Each path below is one point turned by a fixed rotation once a step. After each direction that follows a path, write how fast that rotation turns it, in degrees a step (0 if it stays still).
Each turn is a multiple of 5 degrees from 10 to 175, or 0.
Each row of a path follows its step; steps can be skipped.
Path 1:
step 4: [-12  12   3  17   1   2  12   5   5  16 -22 -13 -31  12 -29  19  15 -17
  -7 -20 -14   8 -27   1  -9 -19  18   8   1 -10  -5   5  -5 -15  14  14]
step 5: [  1 -13  12  12  12 -25  -1 -21 -16  12 -25   6   8  -9  -2  -1  16 -38
  14 -16  -6  19  -9 -13  -8   8   7 -19 -13  -4   2  29  10 -12   2   8]
step 9: [ 18 -23 -16  19  33 -12  -4   6  -7 -20  13 -20   8  -1  16   7 -12 -19
  19   2 -20  -6  -5  -5   1  19  -8  -5  -7   9  15   6  20  13  -4  28]
step 11: [ 13   3  10  20 -17 -26  21  10   4 -17   5 -17  -2  -4   8 -26  -6  -5
  13   6 -11  22 -26 -13 -10 -14  -2   9  -3  12   9 -18  17  28  -6  16]
step 14: [ 11   5  16   6  -5   0  23   6   6 -14 -14  -2  -7   0  -7  12  19  -7
 -41  26  -8  -1  23   8  -7 -24 -12   2  10  -2  -9 -31  -7  21   8   9]
step 15: [ 22  11  21 -11  28  -7  27   5  -5   7 -10  -6  16   8 -11  -7  15   1
 -12 -26   5  -9  -9  -3  -7 -24  15 -10  11   2   7 -22  31  14   2  11]
step 16: [ 18   9  12  20   0  17  18  16 -15   2 -12   8   6  14  -9   6  15 -26
 -11   1 -11 -24  17   4  -9  -1  -1 -32  22  -4   7  18   3   5  29  -6]
step 17: [  1  24  12  20  -4  15   0  -3 -26 -17 -34 -10   6  10 -23   3  15   0
 -17   4  23  -3 -16  -6   9   5  -1 -13  12  -4   5  -1  26 -10  -9  32]
step 20: [  2 -18   2  22  20  -3  -1 -13  -8  -4 -16  13 -10  24  -3  31  26 -27
  -7  10 -14  25  10  -5   7   9  -4   1  -9  -6   4  27   1 -26   3   1]
step 21: [  7   6  -2  -6   5  -5  -6 -26   5   5 -25 -35   4  17 -14   5 -10 -22
  -7 -16   7  33   8  -6   8   2 -11  17 -13   1   3  11  -6   8  -2  37]
step 22: [ 12 -13   8   3  15 -22  -7  15  -8  19 -10   2 -25  13 -10  15  11 -18
  26  -4 -25  13  -5   7 -14   2   5  34   7  -1  20   5 -15  13  10  18]
Directions:
[ 15  -1  -6 -11   3   1   4   4   0   2   1   3   0   6   1   7  -5  -2
  -3  -1  -2   0  10  -6   6   3   3   3   2   2   0  -5   0  -2   0   5]
55
[ 3  8 -2 -5  8 -7 -3  1 -8  2  3  1  4 -7  0  0  7  4  1  1  5 -8  3  9
  1 -1 -7 -1  2 -4  4  1 -4  3  9  6]
45
[  0   3  -1   0  -5   3  -6  -3  -1   2  -8  -4  -6   1   4   0  -1   8
 -15   5   4   4  -2  -1   0   0  -4   8  -4   2   7  -4  -4   8  -2   4]
100
[ 2  2  2  2  2 -9 -7  6  6 -2  1 -6 -5 10  3 -6 10  3  1 -1  0 -3 -3  0
 11  0  5  1  1  6  4 -3  0 -8  3 -4]
160
[-1 -3 -2 -2  4 -8  1  4 -2 -6  1 -7  3  3  6  6 -7  2  6  2  2  9 -5  3
 -3  8 -4  9  1  6 -5  4 -6  3  3 -4]
25
[ -6  -5   1  -3  -1   2  -5   5  -6   2  -4   1  -4   5 -13   1   3   4
   2  -9   1  11   7   1   6   1  -4   0   0  -5   1   5   4   2   4  -2]
20
Path 2:
step 2: [  3 -10   3   9 -17 -12  17   7 -10   9  -4   0 -15   0   2   2   0   7
 -34  20  -3  15  23 -12 -13   6  14  -6  13 -11 -23  -1 -12  17  22 -37]
step 4: [  5  -3  -1 -13 -10  21  15  -5  -1   0   5  -3  -8  -1  -1  21  -3   5
 -30  -3 -17 -31  17  -9 -26  18   6  18 -18  -2   7 -13  20   7  -8 -27]
step 7: [ 17   1  13  12  -5  23   3 -15   9  14  -5   2  18 -14 -39   6   0  -4
 -12  -4  -2 -21 -25   4  -9 -10  10   4  -9  18  26  22   4  16 -11  -1]
step 8: [ 11  22   5 -23  19  20   2   0 -10 -12 -12 -14  15   6  18   8  14 -25
   0  -6   7  -8   1   3  -4  -7 -11  -5 -13  40  14  16 -13  18  -4 -13]
step 9: [  3 -12   7 -17  -5   2  -9 -10  26  13   5  -7  18 -13 -17  -5   5 -31
  -3   6  15  21  -2  -4   4   7 -17  10 -15   6  -8  40 -24   8   1   2]
step 11: [-25  11  10 -16  17   5 -16  11 -14  17 -20 -25  18  16  -7  -3   5  -3
  -3 -16  12   9 -17  -3  -3   5  -1  15 -17 -11  -6  37  20 -12  -4  -5]
step 12: [-23  -6   0 -19 -13 -10  -3 -22   6 -24 -10   2  14  21  17   6  20  -8
  10   7  -3  11 -15  -7  -3  -4 -11  43 -13   6  -3   2  -4 -23   8   8]
step 13: [ -6 -13  -8   5   9  11 -18 -15 -10   0   0  -6  -3  14 -11  -9   2   2
   6   1  21  43  15 -10  26   0  12  26   8  -4   3   0  11 -33 -11 -14]
step 15: [-16   7  12 -13  -2  32  -7   6  -8  -7   0  23   6  11  14 -17  -5   5
   6  -6   6  -4 -12  -7  -3   8  36  20  30  -1  11  -7 -12 -27  -8   9]
step 18: [-10  -4  32   7 -19  -3  -7  13 -27  16  28   5   8  -2   9   5  -5   1
 -18   5 -11  -9  -4  -1 -25  -6  27  -9  16 -11 -27  -8 -10   6  -1 -14]
step 21: [ 23  -2   0   5 -22  -5   3 -17   2  28   6  22  -5  -1   4  21  17  15
 -25   1  -5   3   6  -8  10 -22   2  -2   0 -33  16   0   0  21  -8 -21]
Directions:
[ 0  2 -3  0 10  6  0 -7  1 -1 -4 -4 -1 -4 -9  8  0 -9  2  0 -1 -4  1  4
 -6 -6 -7  1 -2 -5  4  7 -7 -3  6 -4]
20
[  7 -11  -1 -10   1   0  10   2  -2   4  -4  -4   5  -4  -4  -3   3  -1
   2  -4  -3  -3   0 -14   1  -7  -4  -3   0   5   0   0   4   2   1   1]
20
[ -1   0   1  -6  -7   0   5   4  -4  -2 -12   3  -3  -3   9   2   2   2
   4   0   6  -1  -5   5   3  -2   1  -9  -4  -5  -7   8  -8  -4  -1  -4]
120
[ -7   2   5  -2   4   2   1   4  -8   4  -2   4   0  -2  -3   1  -3   6
  -1  -6  -2  -8 -14   6  -6  -1   5   1   3   3   3   3   9   2   7   2]
95
[ -1 -11  -8   4  -1  10  -1   7  -2  -1   5  -3   0   4  -3  -8  -3   2
  -7  -3   1   0   3   4  -7   3  -1  -1   1   1  -8  12   1  -3  -3  -4]
160
[  3   4  -6  -3   9   3   7  -3  -6  -7   5   3  -2   3   9 -11  -5   0
   2   3   6  -1   0   2  -1 -12   1   4  -2   0   3  -2   0   2  -2   4]
155
[-2 -1  2 -2 10  3  5  2  5 -6 -3  5 -1 -3  8 10  8 10 -9  2  0  5  4 -1
 -6 -1 -6  2  5  6 -4 -2  2  2  0 -2]
175
Path 3:
step 1: [ 26  30   2   4   5  -7   1 -16  17   7  11  -4   0 -13  -8   6  -9 -22
  23   6 -16  10  -3  13  -8  -1   4  20   0 -17 -30 -16   7  22  -2 -17]
step 4: [ 11  36  10   8   3  20   0  -9  19  11   6 -16  14   1   7   6  11 -10
  26   4 -12 -11 -13   1  -1  -5  28  13  21  -1   4 -25   9 -20  -4  -7]
step 5: [ 13  12   2   2  11  15  13  -6  15  -1  20  -5   0  -6  10  27  -8  -4
   4  -2 -15 -12 -17  -6  21  -4   3  14  20  -6  19 -14 -40 -10  12 -21]
step 8: [  6  14  18 -12  20  -6   8   9 -23  -3   7 -10  -1 -20  -1  10 -23  14
  -2 -13 -23   7   1   7  25 -15  32   3  14  -1  -1 -12 -16   6   0 -22]
step 11: [ -7   3   2  11  15  12  21   8 -18   8  29   4   1   0  13  -1 -14 -17
  -5   7  -3  -6   3   2  -2 -14  27  18  31 -13 -10  -1 -34  11   6  -4]
step 12: [  7  14 -12 -21  -3  -6  16 -19 -22  29  30   7  17   1   3   8  -8 -16
   8   5  21  15  15  14   5   5   8  17   3 -13 -13  -5 -15  -1  12 -13]
step 13: [-17  27   5  -2   3  -5   0 -25 -11  23  23  11   0 -14  14  13  -4 -20
  21 -11  -4  14  -7  14 -11 -11  23  -2  23 -11 -10  -4  14 -12 -13   1]
step 16: [  6  17  17 -14  14  20 -15  -9  10  13  13   9  18 -18  21   0 -12 -31
   8  -5 -26  13 -14 -10 -27  -1  -2   8   7  -6   4  -1  -6 -12  16  -6]
step 18: [  9  28  -1 -20   2  19  18  -2  -4   8   4  -5  35  -8  33  -7  -1 -10
 -11   8   2  25   5  24  13  -1  -3  -6   5  -6   0 -19  -8 -10   7  12]
step 20: [  2  25  12  15  14   8   2  -9  -4 -13  -8   2  12   5  14  -5 -10 -17
 -15  -1  -4  17  -6  -1  15   6  19  -8  31 -21   9 -14 -26  26 -14 -14]
step 21: [ 20  12  12  -8   0 -10  23 -17   5  24   6 -16  26  -9  17 -11 -12 -22
  -4   6   5  15  -2 -12  13  14  -3  -7 -10 -14  -7 -13 -17  21  -8 -25]
Directions:
[ -5  -2  -9  -2  -5  -3   6 -11  -3   1   5   0   0   5   1  -4   3  -1
  -1   2  -4  -9  -2  -6  -2   2   2   2   1  -9   8  -6   4  -2  -8  -6]
40
[ -1  -2   2   7   2  -1  -2  -3 -11   2   3   7  -8  -3   0  -1  -1  -5
  -1   7  -1   6  10  -8   1  -5  -5   0   1  -1  -1  -5   5  -8   7   4]
20
[ 0  4  6  7 -4  5 -4  0  1 -1 -2  4 -5 -2 -3  2 11  1  0 -2 -8  2  1  0
 -7  4  6  6  9 -3  3  1  9 11  0 -1]
115
[  6  -8   0  -8  -1  -5   1  -3   4   0   5   5   2  -9  -7  -1   5   1
   1  -1   0   4  -3  -2   4   8 -10   4   1  -2   3  -1  -4   2  11  -6]
160
[-2 -2  6 -4  4 -6 -6  0 -2 -1 -2 -4 -5 -3 -4 -7 -6 -3  2  2 -5 10 -6 -4
  1 -3  1 -1 -9  2  1 -1  4  7 -9 -9]
55
[  4   1  -3  -1   1   3   5   4   3   4   5   1  -4   6   4   3  -5  -6
  -2  -1  -4  -2   4  -6 -12  -1  -7   5  -8  -4  -4   5  -6  11   3  -1]
70
